Some points:
[  2  39 -56 -10 -24   8 -97  24 -14  -9 -36  47  50  55  69 -45   3  31
   3 -31 -24 -11  16 -23  20 -86  85  39  42  35  29  13   0  13  11  25
  11 -16  -4  -2  39 -70 -43  61 -31   2  60 -37]
[ -27  -33   13  -43  -43   31 -104   -4   31  114   35    8   14   10
  -65   55   39  -19   39   11  -30   -3  -32  -20    7  -84  -16  -39
  -23   21  -41  -26    5   54   -3  -28   23   15   24   -3    4   32
  -29   34   -1  109   -3   36]
[ -4  21  67  -6 -38  26   1  46 -14 -48 -16 -52  45  20  87  65  58 -59
 -54  18 -31  74  16  89 -70   5 -98 -26  26 -34  33 -16  10 -19 -74  -8
  67  -1  31  95 -61 -29  20 -49 -22 -31 -36  25]
[  52    3  -12  -60   45  -41   16   19  -44  -12   11   30   36    0
   70  -91   53  -39   55   30  -98  -31  -20    9   23   -5  -43   16
   60  -75   -3  -36   -6   66   12  -24   31   56    1 -105    7    4
  -69  -26  -42  -19    8   65]
[-25  12 -52  30 -63 -16 -63   9 -14 -15   3   6 -17  15 -68 -21  44  25
 -29  -7 -18  42  35 -36 -38 -30  -3 -44  24 -14 -73  75  15 -18  78  -2
  41   4 -34 -37  10 -55 -10 -38  35  34 -41   1]
[-57 -11   2   8  32 -72 -29 -13 -30   1  45 -34 -61  37 -54  86  -1  17
  -8  26 -31  21  17 -50  11  44   2  69 -49  24  40 -22  21  17 -62  -8
  45  24 -41  29  44 -15 -34 -52   8 -43  43  74]
[  27   69  -29  -64   40   41   26   52    9  -61  -69   24  -29  -26
    8   62   -8   15  -19   42   42   21   19  -52   45   33    2   45
  -68 -105  -18  -11   32   11    0  -26    8   28   39  -10   15    6
   -3   -9  -24  -22  -56   -6]
[  25  -17  -53  -30   22   62    2  -24  -26  -10    4   18   35   -4
 -127   30   53   61   39  -18    5    1  -22   45  -14    9   67   -8
   48   80   27    4  -43  -46  -10  -51    3  -46  -67   -5   -3  -47
  127  -11   28   -2   10    2]
[  -2  -42   10    1   37    4  -19   -9   -3  -47   63   -7    3   37
   74   20  -47   60  -13    9   -1   23   78  -51  -88   17    9   31
  -70   29  -14  -70 -127  -13   58   29  -75  -19   29    1   31  -45
    6   14  114   63  -20    6]
[ -55  -55  -10  -22    7  -18   35   28   81   42    2   13   27  -11
  -24   21  -29   19   20   -7  126   28   15   49 -108   -8   62   53
 -117   -7   30   49    4   77   16   14   19   -2  -78   -9   -6   27
  -37  -50   -4  -29  -31  -12]
[ 39  28 -18 -32 -16 -78 -22   0  75 -45 127 -15  36 -50  24  73 -19 -19
  48  63  21 -19  30 -23   9  42 -53 -30  47  61 -73 -65 -68 -13 -35 -19
 -34 -44 -62 -74  38 -12  -3  44  15 -16 -74 -14]
[ -15   12    6   20  -34  -31    0   32  -31    6   38    5   30   62
  -34  -39   21   -2   46    4  -59  -72  -19   64   21  -34  -27   45
    2 -100   17   -1    5   12  -20   -7   58   22   57   60   26  -12
   29   86   25  -26  -48    7]
[-31  29  37  42  38 -76 -61 -52  35  13 -26  36   3 -11 -33 -34   2 -17
 -49 -48  14   9 -58   1 -29  -1 -15 -48  71 -36  28 -12 -21  35 -13 -28
 -57  13  -7  51 -25  90  14  -3  -7 -78  13 -63]
[ -9   3 -39 -52 -46  -4 -18 -28 -42  39  31  56   2  95  34 -86 -34  -4
  14  21 -18  -5 -11  24 -34  18  18 -22  -7   5 -20  83  -3  38 -54  24
 -85 -58 -38  33  -9 -24 -28 -45 -60 116   9 -28]
[ 18  50  30  25  38 -17  37  26  29  15  48  68  -9   0 -66   4 -25 -41
 -26 -99  26 -10 -27  39  -5  37   8   6  21 -27  57  -1  18 -86 -65 -13
  32  31  41 -48 -54 -18   9  40  42  36  22   4]
[  -9   -6    0   12  -30   30   47    3   26   70   70    5  -37  -11
  105    1    2   89 -107  -44  -12  -14  -42   49   74  -11  -28   -6
   13   64  -27   -2  -54  -21   26  -22   39   19  -10   55  -46   59
   -7  -24   -1   10   -2   54]
[-17  55 -15 -15  33  -2  32 -11 -39  -1 -29 -14 -55  17  27  14  14 -58
  28 -17  52   2 -47  44  37  41 -20 -64  58  -1  39  44  42  43  86  43
 -37  16   4 -49 -12   9  24  53  17 -24  20   6]
[  -4  -41   50   27   10   22  -59   21    0  -45  -13  -21  -54 -123
  -24  -14  -48  -23  -35   24  -79   -5   28  -24   43   11  -48  -16
  -31  -92  -30   16  -40   -9  -37    4   -3  -36   38  -71   -4  -14
   44   42  -95  -27   17  -39]
[  6 -18  36   9 -12   8  60 -39  63   8 -57 -60 -33 -38  69 -42  56  19
 -35 -21  22 -17 -80 -31 -16  -2  99 -34  21 -15 -29 -21   9 -15 -41   5
   4 -12  19  23   2 -30  18  38  15  13 -16  49]
[-52 -13  15  51   4 -21  25  10 -14   7 -54  12  -2 -80  23  10 -15 -13
   5   0  -7 -15  13 -14 -71  -7  -9 117 -62 111 -46   0  49  11 -31   4
  -3   7  53  52  -2  -1  48 -24 -25  21   1  48]
[ 20 -47  13 -13  36  26  49   4  22  24 -88 -19 -39  56   5  -2 -29 -28
 -31  80 -37  44 -25 -67 -21   9 -74  60 -37 115 -15 -18  30  -8  18  -4
  22  53 -66 -26  -6  13 -21  -8 -17 -35  -2 -98]
[ 34  10 -14 -33 -32 -27 -15  -3 -12 -15 -43 -25  13 -40 -26 -58 -38   9
 105  -9  50   9 -29 -28  11  50 -26 -86 -29  28  64  40  -9 -82  47   2
  13  18  43  44 -14   3  15 -19  18 -30  76 -22]
[  1  12  17 -11  -3  63 -24 -36 -45  32  24   1  48  -4  35 -34 -13 -21
  18 -32  -5 -31 -25 -38 -19   7  17  41  31 -38  -3   5 110  58  -8 -30
  20 -45 -29  36  47 -92   6 -34  58  56  31 -59]
[ 51 -31 -57  61 -46  22  53 -11  44  24  55  33 -43  -2  -4  56  13 -29
  49  46  -4  44  42 -45  37  -6  68  41 -34  -3 -29 -47  48  51  33  -5
  22  41  42  13 -53  81  67  29 -43 -60  -6  10]
[   3   21   44   55  -12   16   -8  -43  -29  -48  -13   -1    8   12
    0  -27  -16  -28   32  -23  127    8  -71   -3   90  -24  -27   16
   51  -18   27  -15  -20 -109   26   49  -18   -7   38  -81   23   54
  -12  -26    1  -28    8   50]
[-42  47  33 -52   3 -18  63  -2   6 -55 -12 -73  29  -1 -28 -53  15 -62
 -54 -27 -28 -35  56  48  94 -20  15 -16  -1  34 -50 -13  -9 -13  54  18
 -34  -7  42   0 -32 -28 -30 -16   5 -18  56  -7]
[ 25 -72  -1  88   9  74 -49  16  27  -4  -5 -56  -3  -2 -36 -70  14  32
 -18 -17  -8 -27 117  -1  46  63  14 -43 -13   5  94  50   3  14 -62  40
 -90   3 -29  18  52   9   1  21 -42  51 -57 -46]
[ 35  14 -24  16  25 -13  61 -46 -51  55 -84  22  14  15  18  12 -24  49
 -11 -24 -85  16  -8  38  41 -30 -10 -43  -2 -17  -5  42  23 -72  31   3
 -21 -84 -43 -36 -41  50 -36 -11 105 -44 -11  31]
[ 12 -39   6   1  20   2  60  32 -41 -33 -14  -7 -11 -25 -32 109 -43  37
 -14  51  54 -48  36   7 -95 -37  32 -53  29 -30  -9 -45 -13  24  20  16
   1  25   9  44  30  54 -69 -15 -73  21  27 -33]
Along one direction, these points spread out more than along any other. Take the direction at right angles to it along which they spread out most. Then take the direction at right angles to both along which they spread out most. Go by this last direction. For each point below, how far along it does it lie, from 0 to 99? The average is 50, and the first point in the table lies past the average. One standard deviation of the points above along it is 16.
[  -2  -42   10    1   37    4  -19   -9   -3  -47   63   -7    3   37
   74   20  -47   60  -13    9   -1   23   78  -51  -88   17    9   31
  -70   29  -14  -70 -127  -13   58   29  -75  -19   29    1   31  -45
    6   14  114   63  -20    6] 42
[  -4  -41   50   27   10   22  -59   21    0  -45  -13  -21  -54 -123
  -24  -14  -48  -23  -35   24  -79   -5   28  -24   43   11  -48  -16
  -31  -92  -30   16  -40   -9  -37    4   -3  -36   38  -71   -4  -14
   44   42  -95  -27   17  -39] 68
[  -9   -6    0   12  -30   30   47    3   26   70   70    5  -37  -11
  105    1    2   89 -107  -44  -12  -14  -42   49   74  -11  -28   -6
   13   64  -27   -2  -54  -21   26  -22   39   19  -10   55  -46   59
   -7  -24   -1   10   -2   54] 43
[ -4  21  67  -6 -38  26   1  46 -14 -48 -16 -52  45  20  87  65  58 -59
 -54  18 -31  74  16  89 -70   5 -98 -26  26 -34  33 -16  10 -19 -74  -8
  67  -1  31  95 -61 -29  20 -49 -22 -31 -36  25] 72
[  6 -18  36   9 -12   8  60 -39  63   8 -57 -60 -33 -38  69 -42  56  19
 -35 -21  22 -17 -80 -31 -16  -2  99 -34  21 -15 -29 -21   9 -15 -41   5
   4 -12  19  23   2 -30  18  38  15  13 -16  49] 43
[ 25 -72  -1  88   9  74 -49  16  27  -4  -5 -56  -3  -2 -36 -70  14  32
 -18 -17  -8 -27 117  -1  46  63  14 -43 -13   5  94  50   3  14 -62  40
 -90   3 -29  18  52   9   1  21 -42  51 -57 -46] 44
[ -55  -55  -10  -22    7  -18   35   28   81   42    2   13   27  -11
  -24   21  -29   19   20   -7  126   28   15   49 -108   -8   62   53
 -117   -7   30   49    4   77   16   14   19   -2  -78   -9   -6   27
  -37  -50   -4  -29  -31  -12] 31
[ 20 -47  13 -13  36  26  49   4  22  24 -88 -19 -39  56   5  -2 -29 -28
 -31  80 -37  44 -25 -67 -21   9 -74  60 -37 115 -15 -18  30  -8  18  -4
  22  53 -66 -26  -6  13 -21  -8 -17 -35  -2 -98] 47
[-31  29  37  42  38 -76 -61 -52  35  13 -26  36   3 -11 -33 -34   2 -17
 -49 -48  14   9 -58   1 -29  -1 -15 -48  71 -36  28 -12 -21  35 -13 -28
 -57  13  -7  51 -25  90  14  -3  -7 -78  13 -63] 39
[  2  39 -56 -10 -24   8 -97  24 -14  -9 -36  47  50  55  69 -45   3  31
   3 -31 -24 -11  16 -23  20 -86  85  39  42  35  29  13   0  13  11  25
  11 -16  -4  -2  39 -70 -43  61 -31   2  60 -37] 64
[  52    3  -12  -60   45  -41   16   19  -44  -12   11   30   36    0
   70  -91   53  -39   55   30  -98  -31  -20    9   23   -5  -43   16
   60  -75   -3  -36   -6   66   12  -24   31   56    1 -105    7    4
  -69  -26  -42  -19    8   65] 91
